Small tables with named rows and columns. After each table, cells are looked up by row and column.

misego =
fields: fop, lif, seba, fod, kadanu, zus, zom, dur, megive, lokubop
dugebet: [497, 719, 732, 68, 492, 461, 193, 592, 333, 363]
zim: [348, 389, 114, 603, 752, 434, 669, 537, 220, 673]
vimub: [403, 427, 684, 202, 690, 594, 453, 790, 134, 838]
kur: [969, 399, 278, 541, 468, 196, 302, 280, 633, 325]
zek: [940, 412, 677, 281, 191, 392, 647, 873, 207, 171]
lin: [118, 558, 884, 564, 642, 287, 406, 376, 752, 423]

lokubop of zim is 673
lokubop of kur is 325
fop of zim is 348
lif of dugebet is 719
kadanu of lin is 642
zom of kur is 302
zom of zek is 647
fod of vimub is 202
kadanu of dugebet is 492
kadanu of vimub is 690
Row with the largest lif: dugebet

nud:
         suguz   noz  zevepaf  boponi   vos  fonif  zomuvo   mav   sim  miga
fefarof   51.2  27.8     56.7    70.0  66.8   23.6    53.6  18.1  42.8  21.4
sopinid   36.7  18.9     40.3    69.7  79.2   22.2    64.0  14.8  34.0  48.5
sapum     33.8  34.2     38.4    31.4  34.7   36.5    45.4  47.6  40.4  29.3
manuvek   42.4  52.3     31.7    39.7  43.4   40.9    39.3  40.3  43.6  42.5
vad       42.4  38.5     36.8    35.6  24.2   31.2    39.1  34.5  27.3  44.4
tomal     49.9  32.6     52.1    30.2   7.1   60.9    65.5  80.9  35.3  33.9
vok       42.9  23.4     49.7    72.6  70.3   15.3    65.2  18.9  42.5  36.0

What is the vos of manuvek in nud?
43.4
What is the sim of sapum in nud?
40.4
What is the boponi of sopinid in nud?
69.7
What is the boponi of sapum in nud?
31.4
What is the sim of sopinid in nud?
34.0
What is the mav of sopinid in nud?
14.8
What is the zevepaf of vok in nud?
49.7
What is the fonif of fefarof in nud?
23.6
What is the fonif of sopinid in nud?
22.2
What is the mav of sapum in nud?
47.6
What is the miga of vok in nud?
36.0
What is the zomuvo of vad in nud?
39.1
What is the noz of sopinid in nud?
18.9
What is the miga of manuvek in nud?
42.5
What is the suguz of tomal in nud?
49.9
What is the zevepaf of tomal in nud?
52.1
What is the noz of vad in nud?
38.5
What is the zomuvo of vok in nud?
65.2
What is the vos of vad in nud?
24.2
What is the mav of tomal in nud?
80.9
Row with the largest zomuvo: tomal

redar:
,berokub,kab,dezer
muvago,0.4,-3.5,5.0
gebaro,-5.4,0.5,-3.9
vagepo,6.0,2.1,3.8
paga,1.8,1.8,0.7
ses,5.4,-0.5,6.1
lis,0.1,6.0,-5.1
nogan,0.9,0.8,0.9
dez,-5.4,0.5,-3.9
pofidad,0.2,-1.8,3.0
tidis,-2.4,1.5,-2.5
dal,7.2,1.3,5.5

dal, berokub: 7.2
lis, kab: 6.0
nogan, dezer: 0.9
tidis, dezer: -2.5
paga, kab: 1.8
tidis, kab: 1.5
Which row has the largest berokub? dal

guduri.csv
,pereli,fode
vuror,56,36
bet,71,77
beg,73,85
ligosa,54,29
sudit,70,74
lameke,79,101
pafu,71,78
nad,74,84
rilovuk,64,61
vegim,117,219

pereli of lameke = 79
fode of rilovuk = 61
fode of vuror = 36
pereli of rilovuk = 64
fode of beg = 85
fode of pafu = 78
pereli of beg = 73
pereli of nad = 74
pereli of vuror = 56
pereli of pafu = 71
fode of lameke = 101
pereli of bet = 71
fode of bet = 77
pereli of sudit = 70
fode of nad = 84
pereli of ligosa = 54
fode of vegim = 219
fode of sudit = 74

sar.tsv
	ruk	detodiz	suko	sanuput	pakape	lapet	niv	kab
gur	173	149	155	169	143	187	75	165
mav	187	141	200	170	173	146	155	198
guv	143	163	181	142	181	123	196	165
sema	165	187	147	204	56	193	147	105
nimava	139	160	142	153	114	148	168	117
motasor	162	195	188	176	194	171	128	203
tubapa	153	195	162	191	103	158	192	137
lozavu	114	138	150	97	240	87	165	194
gotesa	71	211	91	115	184	199	92	111

sema, ruk -> 165
guv, niv -> 196
gur, lapet -> 187
mav, pakape -> 173
mav, kab -> 198
lozavu, suko -> 150

navutan:
cols = lopop, gen, zefuzev, gam, non, tabef, baroku, mopi, rol, rof
nif: [214, 51, 208, 173, 209, 218, 53, 58, 193, 215]
nedel: [222, 206, 63, 59, 202, 60, 211, 220, 56, 57]
tofel: [204, 208, 213, 209, 219, 219, 58, 209, 62, 203]
fur: [216, 212, 53, 54, 55, 53, 216, 52, 217, 61]
zosa: [52, 56, 165, 214, 62, 176, 180, 44, 214, 218]
rete: [46, 206, 212, 55, 54, 65, 214, 203, 60, 52]
rogum: [53, 213, 216, 221, 212, 218, 208, 162, 216, 187]

What is the rof of nif in navutan?
215
What is the baroku of fur in navutan?
216
What is the lopop of zosa in navutan?
52
What is the tabef of fur in navutan?
53
What is the baroku of rete in navutan?
214
What is the rol of fur in navutan?
217
What is the baroku of nif in navutan?
53
What is the gen of tofel in navutan?
208
What is the zefuzev of nif in navutan?
208
What is the zefuzev of rogum in navutan?
216
What is the rof of tofel in navutan?
203
What is the rol of nif in navutan?
193
What is the non of nif in navutan?
209
What is the tabef of nif in navutan?
218
What is the non of fur in navutan?
55
What is the lopop of fur in navutan?
216
What is the lopop of rete in navutan?
46
What is the mopi of nif in navutan?
58
What is the tabef of zosa in navutan?
176
What is the zefuzev of nedel in navutan?
63
Row with the largest lopop: nedel

Table vami
cols = vef, pemom, fikof, sok
varim: [0.585, 0.361, 0.902, 0.590]
lopama: [0.732, 0.803, 0.692, 0.361]
pupago: [0.528, 0.343, 0.515, 0.349]
senofi: [0.583, 0.803, 0.837, 0.643]
ked: [0.496, 0.226, 0.271, 0.965]

What is the pemom of pupago in vami?
0.343
What is the vef of senofi in vami?
0.583
What is the sok of varim in vami?
0.590
What is the fikof of lopama in vami?
0.692
What is the vef of ked in vami?
0.496
What is the vef of varim in vami?
0.585
What is the fikof of pupago in vami?
0.515
What is the sok of senofi in vami?
0.643
What is the sok of lopama in vami?
0.361
What is the sok of pupago in vami?
0.349
What is the vef of lopama in vami?
0.732
What is the fikof of varim in vami?
0.902
What is the sok of ked in vami?
0.965
What is the pemom of senofi in vami?
0.803
What is the pemom of lopama in vami?
0.803

lovarud:
,mik,sanos,kupon
gunon,0.55,0.48,0.51
lib,0.81,0.52,0.92
lesog,0.92,0.66,0.87
bove,0.57,0.77,0.17
nobabid,0.24,0.62,0.50
zonamo,0.58,0.55,0.56
ziviv,0.54,0.52,0.61
bopid,0.48,0.58,0.58
vemob,0.69,0.72,0.41

kupon of gunon is 0.51
sanos of lesog is 0.66
mik of ziviv is 0.54
kupon of lesog is 0.87
mik of lesog is 0.92
mik of lib is 0.81
mik of nobabid is 0.24
kupon of nobabid is 0.50
sanos of lib is 0.52
kupon of vemob is 0.41
sanos of bopid is 0.58
mik of gunon is 0.55
Row with the largest mik: lesog

kolo
fields: neboro, tanes
fazak: [147, 6]
godo: [134, 113]
lov: [125, 117]
vis: [119, 120]
nadud: [136, 107]
puv: [117, 170]
pugasun: [112, 118]
buf: [112, 124]
lenaku: [100, 96]
fozube: [142, 200]
lapofa: [124, 110]
rutedog: [124, 133]
desimiz: [180, 93]

godo, neboro -> 134
rutedog, tanes -> 133
fozube, neboro -> 142
puv, tanes -> 170
fazak, neboro -> 147
puv, neboro -> 117
rutedog, neboro -> 124
lov, neboro -> 125

Table pirale
         lokuz  ruzap
lodeved  56630  61422
bitute   76001  45879
losabo   63419  39373
litora   53233  37700
vigaki   78612  50849
gali     81338  36504
kogo     85346  25755
bonin    49609  72916
vur      50577  19161
mep      59839  36460

vigaki, lokuz -> 78612
mep, lokuz -> 59839
mep, ruzap -> 36460
losabo, lokuz -> 63419
kogo, ruzap -> 25755
gali, lokuz -> 81338
litora, ruzap -> 37700
vur, ruzap -> 19161
lodeved, lokuz -> 56630
bonin, ruzap -> 72916
losabo, ruzap -> 39373
bonin, lokuz -> 49609
gali, ruzap -> 36504
kogo, lokuz -> 85346
lodeved, ruzap -> 61422
bitute, ruzap -> 45879
vigaki, ruzap -> 50849
bitute, lokuz -> 76001
vur, lokuz -> 50577
litora, lokuz -> 53233

Table bemusuz
,tusaba,fik,toman,nubin,ges,vide
zale,100,87,68,88,103,121
roku,64,93,150,82,61,16
tavub,59,83,163,140,242,112

zale, fik -> 87
tavub, nubin -> 140
roku, fik -> 93
roku, tusaba -> 64
tavub, fik -> 83
zale, nubin -> 88
roku, vide -> 16
Which row has the largest toman? tavub

bidevo:
,dof,fababin,fovulu,bapizi,bufivef,tazuba,mesag,dem,bag,milofar
veg,2.44,-2.22,3.94,2.28,5.24,-4.13,1.81,1.42,-0.20,2.40
lupov,2.63,-2.96,4.68,2.44,6.07,-5.25,1.91,1.43,-0.48,2.61
gab,1.82,0.08,2.45,1.74,2.95,-0.77,1.68,1.49,0.72,1.75
zuzi,2.90,-4.14,6.10,2.68,7.32,-7.09,2.05,1.43,-0.83,3.09
lanope,1.67,0.66,2.00,1.65,2.29,0.22,1.58,1.47,0.97,1.68
sotuvu,1.99,-0.64,2.83,1.92,3.61,-1.78,1.68,1.50,0.39,1.98
ditozos,1.79,0.22,2.33,1.77,2.79,-0.50,1.58,1.40,0.68,1.71
mivi,1.30,1.93,1.26,1.34,0.87,2.28,1.41,1.41,1.94,1.41
lam,1.33,2.10,1.24,1.32,0.83,2.42,1.40,1.40,1.95,1.41
mafotad,2.70,-3.34,5.07,2.55,6.51,-5.89,1.94,1.44,-0.62,2.75
fisafu,2.58,-3.18,4.84,2.45,6.34,-5.58,1.97,1.43,-0.54,2.65
rud,2.44,-2.56,4.29,2.42,5.63,-4.65,1.84,1.34,-0.41,2.49

ditozos, milofar: 1.71
sotuvu, tazuba: -1.78
mafotad, fababin: -3.34
rud, bag: -0.41
veg, bapizi: 2.28
sotuvu, dof: 1.99
sotuvu, dem: 1.50
lupov, dof: 2.63
gab, fovulu: 2.45
mivi, bag: 1.94
zuzi, milofar: 3.09
veg, tazuba: -4.13
Row with the largest bufivef: zuzi

